Rotation paths and how fast each direction turns (deg/step):
Each turn is a multiple of 5 degrees from 10 to 175, or 0.
Each row of a path follows its step; steps can be skipped.
Rotation 1:
step 4: [  5   1  16  11 -10 -12  -2 -27  16  -9   7 -13 -11   4 -13  -4 -15  -3
  -4   7  -2  -3   2   2   5 -13  -3  -6  -4  10 -15   2   3  -6 -14  13
  -7   9  12 -17   4   7  -2  -5]
step 5: [ -4  -5   1  12  -6 -16  -1 -16   3  10   4  -1 -11  -6  -1  13  -2   1
   0   4 -10  -7  -9  12  17 -22 -12   8 -10  -5   0  -6 -13  -2  16   5
  11  -5 -16  -2  -3 -14 -15  11]
step 7: [ 15   7   2  -4   4   0   1  -8  21  -3 -13  -8 -11  -6   2   0 -16  -9
  -7   8 -19   6 -10   7   6   1   8  -2  17  -4 -10   6  13  -4 -13 -25
   0   7  -6  -8   4  -8 -14  -3]
step 8: [ -3   1   2 -17  -1  -9  -7 -18  12   2   9   7 -15   6   5  -2   7   5
   1  11  -5 -20   5   6  23 -14  -4  -8  -4 -17   6 -17   3  -3 -11 -10
   3  10  13   2  17   0  -6  -3]
step 11: [  1  -2  -2   6  -9 -12 -23 -10  10   6  -7  -8 -12  15  -9   6  -9  -2
   2  15  -8   2  -3  25   2  -4  -2   1   2  -7  -2  -3 -27  -6   3 -14
  13  -2  10  -2  -5  -2  -8 -10]
step 13: [  9  -5   3  -1   6   2   7 -13  24   4   6 -12  -9  -4  -2  -2   7   1
   4 -11 -24   1   8  -4  13 -12  -2 -15   4  16  -2   7  10 -16  16 -15
   5  10   1  -2   9  -9 -12   4]
step 18: [  6   0   5   6 -11  -4  -4   9  17   6  -7   9   5   7  -1  11  -9 -19
  -8  -8 -17  -5 -16  14  12 -12   0  -1 -12 -10 -14   2   7 -15  -7 -14
   0   9 -12   0   0 -19  -5   3]
step 22: [ -3 -12   2   3  -6  -7 -16  -3   1   2   2   1   6   1  -1  -2  11  -7
  -6  -1  -5 -11 -17  20   8  -1 -16  -5  -4  12  -9  16 -16 -13  16  -5
   9  -1  11  -6   6 -11 -20 -17]
step 23: [  1  -3   6  -7   7 -20  -2   3  15  -7  -1 -13  -4   4 -27 -10  -8 -14
 -12  -3  -3   8  -7  13   0  -6  -1   2   7  15  -9 -15 -12  -8 -16  -4
   5   6  -4 -19  -3   1  -8   2]
[ -4   2  -1   4   0  -2  -2   6   0  -4   1   2   4   2   4  -2   2  -4
   2  -2  -5   4 -10   3  -3   3   1   0  -3   1  -4   0   1   3   6  -2
   2   3   0   2   3   0  -2   2] : 90
[ 2  0  5 -5 -7 -3  2  7  1  0  3  3  1 -2  0  1  5 -4 -5  2  0 -5  0  2
 -3  1  0 -2 -3 -2  2 -6  4  2 -2  5 -3  2 -1 -4  1  3  0 -1] : 170
[-2  5  2 -4 -2  1  4 -1 -2 -2 -2 -2 -3  3  1  8  4  2 -6 -6  1  3 -1  2
 -1  3 -3 -1 -1 -2 -4  3 -6  2  0 -1  5 -3  0 -6 -1  0 -1  2] : 65
[-4  2  7  0 -1  4  0  1  5  3 -2  0 -2 -1 -2 -5  3  1  3 -6  5 -6 -3  1
  0 -3 -1  0  0  1 -4  2 -4 -3  2  0 -2 -4 -7  3  1  1  2  1] : 85
[ 1  4  0 -2  2 -2 -6  0 -1 -3 -3 -4  0  1  0 -2 -4 -1 -3  2  5 -1 -5 -2
  3  1 -3  0 -5 -7  0 -1  0 -5  1  5 -4 -3  6  0  4 -3 -4 -1] : 100
[-7  3  4 -3 -1 -5 -1 -3  4 -6 -1 -3 -2 -5 -1 -1 -4 -4  3  3 -2  2  2 -2
  0  1 -2 -4  8 -1 -1 -4 -1  2  3  0  1 -2  2  0 -5  4 -1  2] : 115
[ 9  1  4 -5  4 -2  1 -1  0  0 -1 -5  3 -1  0 -4 -1  2  2 -7 -2  3 -2  2
  1  5  4 -1  1  7  4 -1  2  1  0  3  1 -3 -1 -1  0  2 -4 -2] : 110
Rotation 2:
step 1: [  9   9   4  14  14  -2  -1 -23  -2   0   3 -14   2   1  -1   4   9  10
 -18   7  14  12 -19   1 -11 -16 -11  26 -24   0   6  -3  13   5   7   3
  -2   3   7   7   1  -6   3  -5]
step 2: [-15  -4   0  15   5   1  -5  11   2  -1   4 -12 -13   4 -16  -3  12  26
  -2  15   4  23  -4   9  21  -3   9  14  -9  -9  15   1   3  -5   0   7
   3 -10  -4   0  -5 -10 -12   2]
step 6: [ -2   2   5   8  -6  -4  -3 -18 -28 -15   1 -12  14  -3  -4  -4  -7   8
  -1   3  11 -26   4 -15  -6  -5   5  19 -11 -16  -6  -5  -3  -3  10   0
   4 -22  -5  -2  -2  -2 -13   1]
step 9: [  0  -4   9  -1  -7   1   0 -13  -3  14  -8   5 -19  12   5   6  -4  13
 -30  11   1   2 -18 -13   8   6  -9  19  -1 -13   4   3   7  20  -4  -6
  16 -11   4  -6  -3  -1  -1  -5]
step 13: [  3  -4   9   0  21   3   7   7 -15 -12   7 -20  -6  -7  -9   3   1  -4
  -6  17   4   2 -11 -12  14  -3 -16  -4 -26   6  -5  15 -12  -7   9  -3
 -13 -16   6  -8  -3  -5  -1   7]
step 14: [-17   1 -11  21 -21   2  13   2 -13 -14   8 -11  -8   1   9  -2 -10  14
  -3   2   5   7  -6 -19  -2  12  -7  24  -6  -2   6  11  -9  -6  -4   0
 -15 -13   2 -10   7   2  -2   1]
step 19: [  4  -3  17   3   3  -6   5 -16  -4  -5   8  -6   5   4  13   8   5   3
 -15  14  16  15 -15   4  -3  16   2  10   9  12   4   6  11 -14  19  -2
   0 -23  13   0   9   2   0 -15]
step 20: [  6  13   1  12  -4  -8  13   2  -1  10   6 -20   4  -6  -7   6 -13   8
  -1  20   2  21  -6 -17  22   7  14  10   2  -6  -4 -12   2   6  15  -6
   9  -6  14  12  -2 -12 -11   6]
step 23: [ -3  -1   6   1  14 -11   9  13 -11  -1  16 -15  -3 -16   5 -14   9  17
   0  14  12   0 -13   4  -3  -2 -12   7 -14  -3   2   0  18   8 -16 -19
  12   1 -12  -1  -5   6   1  13]
[-3  7 -3  0 -3  2  4 -4  4 -1  0  1  2  1  3 -3  5  1  4 -8  5 -2 -3  1
 -1  5 -2 -2 -1  3 -1  0  0  1 -4  3 -5  2  6  0  4 -1 -2  0] : 100
[ 0  0 -2 -3  2 -3  0  3  3 -7 -2  6  1  2 -4 -3 -5 -2  2 -1  1  8 -2 -2
 -2  1 -5  4  1 -3 -2  3  1 -1  6 -1 -4  3  3 -5 -2 -1 -1  0] : 20
[-2 -1  0  1  5 -1 -5 -5  1  3  0 -1 -1 -2  0  1 -3 -2 -4 -3  4  4 -1  0
 -5  0 -1 -5 -3  9 -3  3 -1 -1  4  3 -3 -5 -2  3 -4 -1  3  1] : 120
[ 0  3  2  6 -1 -5 -2 -5 -1 -1 -2 -5  4  1 -5 -5 -2  0  2 -4  0  4  1  7
  2  0  5  1  3 -5 -4 -1  4 -5  1  1  2 -1 -2  4  2 -1  0 -1] : 80
[ 4  0 -1 -3  1 -3  3 -4  8  1  7  0 -3  2 -1 -1 -3 -2  1  1 -1  1 -2 -1
  5 -1  4  2 -6  2  3  3  2  1 -2 -1 -3  1 -7  3  3 -3 -1 -4] : 35
[ 6  4  5 -4  6  2 -2  0 -3  4  2 -3  3  1 -1 -2  0  2 -3  0  4  5  1 -5
  1  2 -3 -2  2 -3  1  1 -1  4 -2  1  3  6  3  4  4 -1  4 -1] : 95
